[156 156 156 156 156] -> A
[ 99 123  89  99  99] -> Q
[155 123  89  89 124] -> V
[123  99 146  89  68] -> C
places Q: [99]
0 3 4
places C: [123]
0
q: [156 156 156 156 156]
A
places A: [156]
0 1 2 3 4
q: [155 123  89  89]
V
q: [ 99 123  89  99  99]
Q
places C: [99]
1

[149 143 147 103 105 134 122  96 163 146 124  97 142 137 137 136 121  94
 142 137 118 121 105 139 144 154 158 132 107 108 152 118 139 126 134 137
 135 158 160 100 115 121 139 143 113 101 109 109 119 121] -> N
[117 129 157  91 131 114 129 139 144  93 151 123 115 101 137 124 128 123
 113 115 148 104 103 171 119 152 139 112 104  91 168 106 149  84  93 154
  76 114 115  99 110 120  93  85 107  98 135 127 138 129] -> W
[158 114 112 110 111 153 164 138 162  79 133 142 146 122 121 172 146 105
 147  98 114  97 120 142 143  90 131 130 112  91 130 115 119 127 145 135
 112 101 142 122 131 145  95 117 118 107 130 161 132  94] -> P
[115 143 127 130 133 143 135 135 134 136 136 131 140 108 157 128 118 148
 122 112 119 115 134 131 117 127 140 139 150 124 132 144 118 118 133 133
 140 121 130 106 126 137 125 107 134 109 105 141 135 136] -> T
[130 144 105 128  99  96 143 158 144 135 118 121 125 142 105 133 127 132
 143 160  89 117 151 149 153 119 148  98 124 114 126 135 127 164 133 135
 143 138 130 131 129 128 101 129 113 139 149 138 106 125] -> E
q: [161 132]
P
places P: [145]
34 41

[124 139 147  92 120] : B
[116 138 162  96 121] : Z
[ 93 116  94  94  94] : L
places L: [94]
2 3 4
q: [124 139 147]
B
q: [116 138]
Z
places Z: [96]
3

[ 83  71 148 149] = X
[ 76 167  80 149] = H
[ 71  83 148 155] = K
[ 83 148 154 151] = J
q: [148 154 151]
J
q: [ 71  83 148]
K
q: [148 149]
X
q: [ 83 148 155]
K
q: [ 83 148 154]
J

[131  79 149 108 131]  Y
[107 135 140 117 131]  D
[140 178 123 133 107]  S
places Y: [108]
3
places Y: [149]
2

[143 159 168 127 157  97] -> R
[167 127 137 123 123 127] -> U
[128 159 143  96 137  97] -> F
places F: [97]
5
places U: [127]
1 5
q: [143  96 137]
F

[143 125 139 104 158 142] -> Dadan
[118 104 142 125  79 111] -> zoga
[104 142 125  79 109 139] -> kom
q: [104 142 125  79 109]
kom
q: [143 125 139 104]
Dadan
q: [142 125  79 109 139]
kom
q: [104 142 125  79 111]
zoga
q: [125 139]
Dadan
q: [143 125 139]
Dadan
q: [118 104 142 125  79 111]
zoga

[130  98 110  91 136 107 125 120 150 159 139 120 125 134 117 148 112 143
 102 138 104 137 158 113 143 137  92 124 155 145 133 130 116 133 110 119] : ziti
[115 153 154 169 126 153 132 124 135 104 118 128 139 128 129 125 158 136
 170 113 163 150  92 130 126 125 168 130  88 138 124 134 126 122 151 139] : gonu
[114 147 139 159 128 156 141 143 138 108 113 129 130 115 111 155 158 119
 167 122 162 134  95 134 108 140 159 137  98 109 130 121 140 123 137 120] : sug
[106 156 170 185 156 156 156 125 136 114 124 127 156 124 139 139 156 160
 172 119 133 168 100 130 133 132 162 143  92 124 131 136 115 111 169 148] : dop
[121 155 147 165 128 151 132 124 137  96 113 129 130 131 123 116 165 121
 175 108 169 142  83 132 122 123 177 124  82 104 121 134 129 128 143 134] : lila
[115 153 154 169 126 153 132 124 135 104 118 128 139 128 129 125 158 136
 170 113 163 150  92 130 126 125 168 130  88 113 124 134 123 122 151 139] : pok
[130  98 110  91 136 107 125 120 150 159 139 120 125 134 117 148 112 143
 102 138 104 137 158 113 143 137  92 124 155 145 133 130 117 133 110 119] : pesa
places lila: [137]
8
places dop: [156]
1 4 5 6 12 16

